B = [156 108 109 152 106]
B[0]	156
B[2]	109

data = [112 155 124 121 127 133 109 110 133 113 111 151 138]
data[0] -> 112
data[9] -> 113
data[12] -> 138
data[8] -> 133
data[7] -> 110

x =
[[110 143 137 133 118]
 [131 122 125 107 127]
 [121 147 138 134 137]
 [125 131 131 130 131]
 [132 132 137 129 108]]
x[-5, -5] = 110
x[0, -2] = 133
x[0] = [110, 143, 137, 133, 118]
x[2, 2] = 138
x[-1, 4] = 108
x[-2] = [125, 131, 131, 130, 131]
x[-1, 2] = 137
x[:, -1] = [118, 127, 137, 131, 108]
x[1, 4] = 127
x[-3, -5] = 121

M = array([145, 102, 143, 111, 100, 142, 150])
M[0]	145
M[2]	143
M[3]	111

grid =
[[116 139 141 139 141 140 128 115 114]
 [118 137 139 136 139 138 128 118 116]
 [155 145 104 142 107 104 148 148 154]
 [127 132 130 132 130 129 129 126 126]
 [152 142 107 140 109 107 145 146 151]
 [142 136 116 134 118 116 139 139 142]
 [109 147 149 147 147 147 129 108 106]
 [118 137 139 137 138 138 127 117 116]
 [118 137 139 136 138 138 128 118 116]
 [138 134 119 133 121 119 136 136 138]
 [113 142 144 142 143 142 128 113 111]
 [134 133 123 132 124 123 134 133 134]
 [111 145 146 144 146 145 128 110 109]
 [130 132 126 132 126 126 131 129 130]]
grid[-14,-9] -> 116
grid[-8,-3] -> 129
grid[-2,3] -> 144
grid[6,-5] -> 147
grid[-9,-9] -> 142
grid[-6,-5] -> 138
grid[-6,-2] -> 118
grid[7] -> [118, 137, 139, 137, 138, 138, 127, 117, 116]
grid[-8,-1] -> 106
grid[:, -3] -> [128, 128, 148, 129, 145, 139, 129, 127, 128, 136, 128, 134, 128, 131]
grid[:, -1] -> [114, 116, 154, 126, 151, 142, 106, 116, 116, 138, 111, 134, 109, 130]
grid[-12,5] -> 104
grid[11,3] -> 132
grid[:, -9] -> [116, 118, 155, 127, 152, 142, 109, 118, 118, 138, 113, 134, 111, 130]
grid[-9,-5] -> 118
grid[-12] -> [155, 145, 104, 142, 107, 104, 148, 148, 154]
grid[4] -> [152, 142, 107, 140, 109, 107, 145, 146, 151]
grid[3,5] -> 129
grid[-8,3] -> 147
grid[-14,5] -> 140
grid[:, -6] -> [139, 136, 142, 132, 140, 134, 147, 137, 136, 133, 142, 132, 144, 132]
grid[0,-8] -> 139
grid[0,-5] -> 141
grid[3,-2] -> 126
grid[-12,6] -> 148
grid[-7,2] -> 139
grid[9,1] -> 134
grid[10,-6] -> 142
grid[-4,5] -> 142
grid[4,0] -> 152
grid[-1] -> [130, 132, 126, 132, 126, 126, 131, 129, 130]
grid[1,6] -> 128
grid[-13,-1] -> 116
grid[1,-5] -> 139
grid[0] -> [116, 139, 141, 139, 141, 140, 128, 115, 114]
grid[-11,4] -> 130

X = [125 139 128 128 106 111 137 135]
X[0]	125
X[-7]	139
X[-3]	111

W = ((145, 120, 144, 120, 124, 144), (107, 151, 111, 151, 147, 108), (134, 129, 134, 129, 131, 133), (119, 141, 121, 141, 139, 119), (113, 146, 116, 145, 143, 113), (128, 134, 129, 134, 134, 127), (151, 115, 149, 116, 121, 149), (148, 117, 147, 118, 122, 147), (151, 115, 149, 115, 121, 149), (145, 120, 144, 120, 124, 144))
W[0,0] = 145
W[1] = [107, 151, 111, 151, 147, 108]
W[7,4] = 122
W[7,2] = 147
W[5,1] = 134
W[4,4] = 143
W[0] = [145, 120, 144, 120, 124, 144]
W[:, 5] = [144, 108, 133, 119, 113, 127, 149, 147, 149, 144]
W[:, 3] = [120, 151, 129, 141, 145, 134, 116, 118, 115, 120]
W[3,5] = 119
W[9] = [145, 120, 144, 120, 124, 144]
W[9,2] = 144
W[:, 0] = [145, 107, 134, 119, 113, 128, 151, 148, 151, 145]
W[5,3] = 134
W[6,2] = 149
W[5] = [128, 134, 129, 134, 134, 127]
W[4,3] = 145
W[3,1] = 141
W[4,1] = 146
W[1,3] = 151
W[8] = [151, 115, 149, 115, 121, 149]
W[2] = [134, 129, 134, 129, 131, 133]
W[3] = [119, 141, 121, 141, 139, 119]
W[6,5] = 149
W[7,1] = 117
W[5,5] = 127
W[1,2] = 111
W[:, 4] = [124, 147, 131, 139, 143, 134, 121, 122, 121, 124]
